(61): 0.446,0.854,-0.088,2.159,-1.416,-1.174,1.222,-0.515,1.609,-1.785,1.314,0.710,-0.207,-0.321,-1.984,1.450,-0.683
(110): 0.435,0.641,-0.021,1.667,-1.158,-0.848,0.869,-0.515,1.609,-1.786,1.314,0.710,-0.070,-0.239,-1.458,1.211,-0.477
(123): -2.676,-1.512,1.524,2.491,1.097,-2.351,-0.297,-1.526,-2.776,0.785,-1.058,1.528,-1.297,2.219,-2.208,-0.573,0.661
(9): 3.706,-3.445,8.452,-8.041,-3.104,2.783,-2.712,-3.293,-7.221,0.053,-2.018,-2.242,5.361,5.312,2.398,5.527,-0.525
which: -2.676,-1.512,1.524,2.491,1.097,-2.351,-0.297,-1.526,-2.776,0.785,-1.058,1.528,-1.297,2.219,-2.208,-0.573,0.661 | (123)
len: 3.706,-3.445,8.452,-8.041,-3.104,2.783,-2.712,-3.293,-7.221,0.053,-2.018,-2.242,5.361,5.312 | 14
which: 0.435,0.641,-0.021,1.667,-1.158,-0.848,0.869,-0.515,1.609,-1.786,1.314,0.710,-0.070,-0.239,-1.458,1.211,-0.477 | (110)
which: 3.706,-3.445,8.452,-8.041,-3.104,2.783,-2.712,-3.293,-7.221,0.053,-2.018,-2.242,5.361,5.312,2.398,5.527,-0.525 | (9)
tail: -0.515,1.609,-1.786,1.314,0.710 | -0.070,-0.239,-1.458,1.211,-0.477

(157): -2.486,4.788,-0.406,2.213,3.373,-6.462,1.631,6.701,-5.500,0.279,-3.476,0.145,-1.283,-6.994,-2.592,-6.400,-5.366,6.464,-7.185,-3.104,4.202,-6.348,2.106,-4.099,2.541,-0.060,6.119,4.844,4.888,-7.381,5.392,-5.977,-0.051,5.563,0.839,3.674,4.081,-3.541,7.741,2.972,-2.977,6.517,-5.211,1.120,-4.695,0.383
(115): -2.486,4.788,-0.406,2.213,3.373,-6.462,1.631,6.701,-3.435,0.279,-3.476,0.145,-1.283,-6.994,-2.592,-6.400,-5.366,6.464,-7.185,-3.104,4.202,-6.348,2.106,-4.099,-0.210,-0.060,6.119,4.844,4.888,-7.381,5.392,-5.977,-0.051,5.563,5.316,3.674,4.081,-3.541,7.741,2.972,-2.977,6.517,-5.211,1.120,-4.695,0.383
(172): -4.740,5.029,4.977,-0.335,-5.882,5.503,5.062,-2.127,-4.224,-0.201,6.591,-5.734,-0.196,-2.645,7.693,0.586,7.561,7.138,-2.408,-0.661,-2.728,-4.260,-0.934,3.491,5.516,6.937,-3.409,-1.945,1.795,0.378,4.334,-4.018,-1.746,1.309,-7.633,3.825,-2.217,0.734,0.888,-7.130,6.523,-5.738,-2.406,4.818,6.640,-0.148
(15): 4.423,4.792,-0.670,0.760,-2.077,6.980,2.680,6.419,-6.315,4.591,-3.173,-3.596,-7.018,-5.198,7.704,-0.302,5.169,-1.414,7.093,-3.697,4.199,-4.257,2.570,2.673,4.366,2.984,0.984,3.411,5.289,6.941,0.135,4.546,2.016,-0.914,1.981,1.487,2.570,-1.069,-0.516,-5.816,-4.975,5.063,4.611,-1.886,-7.533,5.100
(143): -6.165,7.116,-2.241,-0.105,6.298,-7.079,-3.464,-5.492,5.521,-6.212,-7.362,-5.147,5.013,-5.717,0.857,-6.889,-3.251,-3.007,-4.729,-4.849,-2.653,-3.008,7.798,-3.898,3.122,0.969,-1.076,6.637,-7.885,-7.679,-6.155,1.097,-1.276,-6.277,3.533,-3.521,4.780,-6.576,6.141,0.455,-2.039,-3.530,3.593,3.839,-5.419,-2.319
(23): 5.420,-2.727,7.546,6.367,-6.089,3.601,-5.135,5.504,7.853,-0.670,-1.675,-0.878,-6.839,7.098,4.269,5.217,-7.233,-4.416,5.472,-2.472,2.439,-5.655,-5.770,-6.978,1.741,2.819,-5.797,-7.216,4.858,0.491,-4.671,5.059,4.584,-5.630,-4.987,-5.059,5.894,1.886,-3.333,1.857,0.253,1.318,-0.772,1.293,5.604,-6.065
(60): -7.926,-4.076,-3.827,2.763,-4.437,-5.960,2.861,5.658,-6.918,-4.638,-3.407,-3.759,-3.584,5.996,7.623,-3.288,0.045,-0.779,2.008,-6.400,5.110,2.478,-6.579,6.040,2.259,7.868,-1.752,-1.002,-2.247,1.303,-4.490,3.416,-4.435,-6.261,-4.835,2.746,-3.696,-5.697,-0.953,-5.529,3.404,-5.277,-6.720,-0.193,-5.556,5.985
(111): -2.640,-2.665,-4.925,-0.436,0.445,2.520,-7.922,6.641,-0.150,5.163,4.830,-0.772,7.735,-5.295,0.802,-6.331,6.963,0.725,7.666,7.080,-5.509,1.921,0.419,0.181,7.850,-5.769,6.408,5.441,-7.318,-7.410,-7.596,-2.174,-4.847,6.478,5.044,-7.635,-3.114,-2.560,-5.220,-2.806,0.883,6.450,2.628,6.173,-2.526,-0.092
which: 3.122,0.969,-1.076,6.637,-7.885,-7.679,-6.155,1.097,-1.276,-6.277 | (143)
which: 7.623,-3.288,0.045,-0.779,2.008,-6.400 | (60)
tail: -1.746,1.309,-7.633 | 3.825,-2.217,0.734,0.888,-7.130,6.523,-5.738,-2.406,4.818,6.640,-0.148
which: -4.740,5.029,4.977,-0.335,-5.882,5.503,5.062,-2.127,-4.224,-0.201,6.591,-5.734,-0.196,-2.645,7.693,0.586,7.561,7.138,-2.408,-0.661,-2.728,-4.260,-0.934,3.491,5.516,6.937,-3.409,-1.945,1.795,0.378,4.334,-4.018,-1.746,1.309,-7.633,3.825,-2.217,0.734,0.888,-7.130,6.523,-5.738,-2.406,4.818,6.640,-0.148 | (172)
tail: 5.441,-7.318,-7.410,-7.596 | -2.174,-4.847,6.478,5.044,-7.635,-3.114,-2.560,-5.220,-2.806,0.883,6.450,2.628,6.173,-2.526,-0.092
len: -7.926,-4.076,-3.827,2.763,-4.437,-5.960,2.861,5.658,-6.918,-4.638,-3.407,-3.759,-3.584,5.996,7.623,-3.288,0.045,-0.779,2.008,-6.400 | 20
which: -6.165,7.116,-2.241,-0.105,6.298,-7.079,-3.464,-5.492,5.521,-6.212,-7.362,-5.147,5.013,-5.717,0.857,-6.889,-3.251,-3.007,-4.729,-4.849,-2.653,-3.008,7.798,-3.898,3.122,0.969,-1.076,6.637,-7.885,-7.679,-6.155,1.097,-1.276,-6.277,3.533,-3.521,4.780,-6.576,6.141,0.455,-2.039,-3.530,3.593,3.839,-5.419,-2.319 | (143)

(178): -4.356,-5.994,0.242,0.942,-0.535,0.597,0.300,-0.589,0.138,0.393,0.181,-0.674,2.067,-0.362,0.537,-2.347,2.741,-0.742,2.396,-0.684,-1.060,-2.045,0.017,-3.256,-2.072
(124): -3.396,-2.457,0.863,0.599,-0.644,0.725,0.227,-0.566,0.409,-0.129,0.057,-0.326,2.379,-0.244,-1.221,1.454,-6.781,-0.911,2.153,-0.537,-1.542,-2.115,-0.410,0.246,-0.877
(78): -2.166,-3.256,2.350,-0.160,0.076,0.624,0.504,-0.541,1.145,-0.099,1.167,-1.119,1.417,-1.213,0.046,0.858,-2.323,-1.173,2.146,-0.593,0.859,-1.933,0.415,0.645,-2.981
(84): -1.126,-1.818,1.324,0.277,-0.772,0.833,0.120,-0.655,-1.106,0.417,0.757,-1.284,1.632,-0.477,-0.021,-0.735,-0.637,-0.809,2.360,-0.960,-0.160,-2.001,-0.027,-4.433,-3.503
(103): -0.966,-1.149,2.028,0.869,-0.712,0.842,0.494,-0.820,-0.207,0.767,0.626,-1.209,1.290,-0.936,-0.888,-2.482,-1.508,-1.429,2.142,-0.874,1.476,-1.918,-0.209,-1.181,-4.246
(62): -3.144,-3.515,2.053,-0.350,-0.075,0.701,0.412,-0.594,0.692,-0.084,0.625,-1.233,1.161,-1.229,-1.892,0.953,-4.726,-0.890,2.007,-0.474,-1.171,-1.972,0.592,-0.857,-2.413
(98): -4.356,-5.994,0.242,0.942,-0.535,0.597,0.307,-0.589,0.138,0.393,0.181,-0.674,2.067,-0.362,0.537,-2.347,2.741,-0.742,2.396,-0.685,-1.060,-2.045,0.017,-3.256,-2.072
(21): -2.142,-4.774,1.406,0.941,-0.087,0.661,0.169,-0.681,-0.574,0.755,0.364,-0.764,1.507,-0.258,-0.149,-3.382,0.726,-1.139,2.668,-0.666,-1.504,-2.077,-0.041,-2.755,-3.131
(165): -1.996,-8.255,0.880,0.574,-3.041,0.737,0.328,-0.848,-0.132,-0.183,-0.018,-0.262,1.192,-1.474,0.818,-0.468,-1.709,-0.961,2.515,-0.720,-0.574,-2.058,0.245,-0.639,-4.172
(129): -2.811,-3.104,4.443,0.783,-1.078,0.628,0.362,-0.799,0.650,-0.871,0.416,-0.617,2.529,-0.378,-0.864,3.007,-5.869,-0.857,2.228,-0.960,-1.069,-2.037,-0.177,-0.234,0.858
(180): -2.037,-2.753,2.494,0.134,0.419,0.717,0.393,-0.835,-0.484,-0.126,0.312,-1.421,2.188,-0.321,-1.696,-0.359,-1.635,-0.868,2.782,-0.831,0.480,-2.103,0.097,-3.908,-4.582
which: 1.507,-0.258,-0.149,-3.382,0.726 | (21)
len: -2.811,-3.104,4.443,0.783,-1.078,0.628,0.362,-0.799,0.650,-0.871,0.416,-0.617,2.529,-0.378,-0.864,3.007,-5.869,-0.857,2.228,-0.960,-1.069,-2.037,-0.177,-0.234 | 24
which: -2.811,-3.104,4.443,0.783,-1.078,0.628,0.362,-0.799,0.650,-0.871,0.416,-0.617,2.529,-0.378,-0.864,3.007,-5.869,-0.857,2.228,-0.960,-1.069,-2.037,-0.177,-0.234,0.858 | (129)

(22): -2.578,-3.504,0.041,2.523,0.194,-1.487,3.244,5.276,-0.139,2.113,3.042,2.792,0.322,-2.748,-1.677,1.805,1.012,2.555,-0.845,2.318,1.094,-3.500,1.486,0.628,6.136,-1.128,-5.424,1.682,-4.721,-4.312,-4.518,0.639,-0.657,-0.652,3.670
(94): -0.739,-3.748,0.501,1.219,-1.408,0.242,4.787,5.561,0.930,3.254,4.747,4.063,2.439,-2.680,-2.882,1.414,-0.999,1.159,-0.816,5.089,-0.102,-4.007,1.533,2.717,4.861,-1.228,-3.706,2.342,-2.415,-2.186,-2.466,0.838,0.828,-0.573,2.631
(148): -1.241,-2.502,-0.248,0.223,-0.614,-0.603,2.051,7.432,-0.496,0.955,3.402,4.405,2.680,-1.493,-3.016,0.485,0.945,2.507,-0.462,2.383,0.693,-2.949,1.189,2.362,5.723,-0.128,-4.122,-0.541,-3.789,-1.499,-3.301,0.785,-1.309,-0.222,2.139
(3): -0.459,-3.434,0.095,0.437,-2.103,0.856,6.447,3.680,0.311,0.445,1.436,2.916,-0.334,-2.776,-0.865,1.068,-0.618,1.050,-3.470,2.801,0.599,-1.488,-1.038,0.477,1.648,-0.048,-0.951,1.384,-2.257,-2.831,-3.997,1.420,-2.103,1.109,3.771
(102): 0.093,-1.031,0.266,-0.479,-1.267,-0.014,0.756,0.752,1.405,0.819,-0.323,0.195,0.372,-1.433,-0.420,1.438,-1.209,0.673,0.434,0.151,0.540,-0.964,1.086,-0.057,1.129,0.443,-1.937,0.894,0.285,-1.600,-1.375,1.573,0.538,-0.087,0.626
len: 0.093,-1.031,0.266,-0.479,-1.267,-0.014,0.756,0.752,1.405,0.819,-0.323,0.195,0.372,-1.433,-0.420,1.438,-1.209,0.673,0.434,0.151,0.540,-0.964,1.086,-0.057,1.129,0.443,-1.937,0.894,0.285,-1.600,-1.375,1.573,0.538,-0.087,0.626 | 35
which: -2.578,-3.504,0.041,2.523,0.194,-1.487,3.244,5.276,-0.139,2.113,3.042,2.792,0.322,-2.748,-1.677,1.805,1.012,2.555,-0.845,2.318,1.094,-3.500,1.486,0.628,6.136,-1.128,-5.424,1.682,-4.721,-4.312,-4.518,0.639,-0.657,-0.652,3.670 | (22)
which: -1.241,-2.502,-0.248,0.223,-0.614,-0.603,2.051,7.432,-0.496,0.955,3.402,4.405,2.680,-1.493,-3.016,0.485,0.945,2.507,-0.462,2.383,0.693,-2.949,1.189,2.362,5.723,-0.128,-4.122,-0.541,-3.789,-1.499,-3.301,0.785,-1.309,-0.222,2.139 | (148)

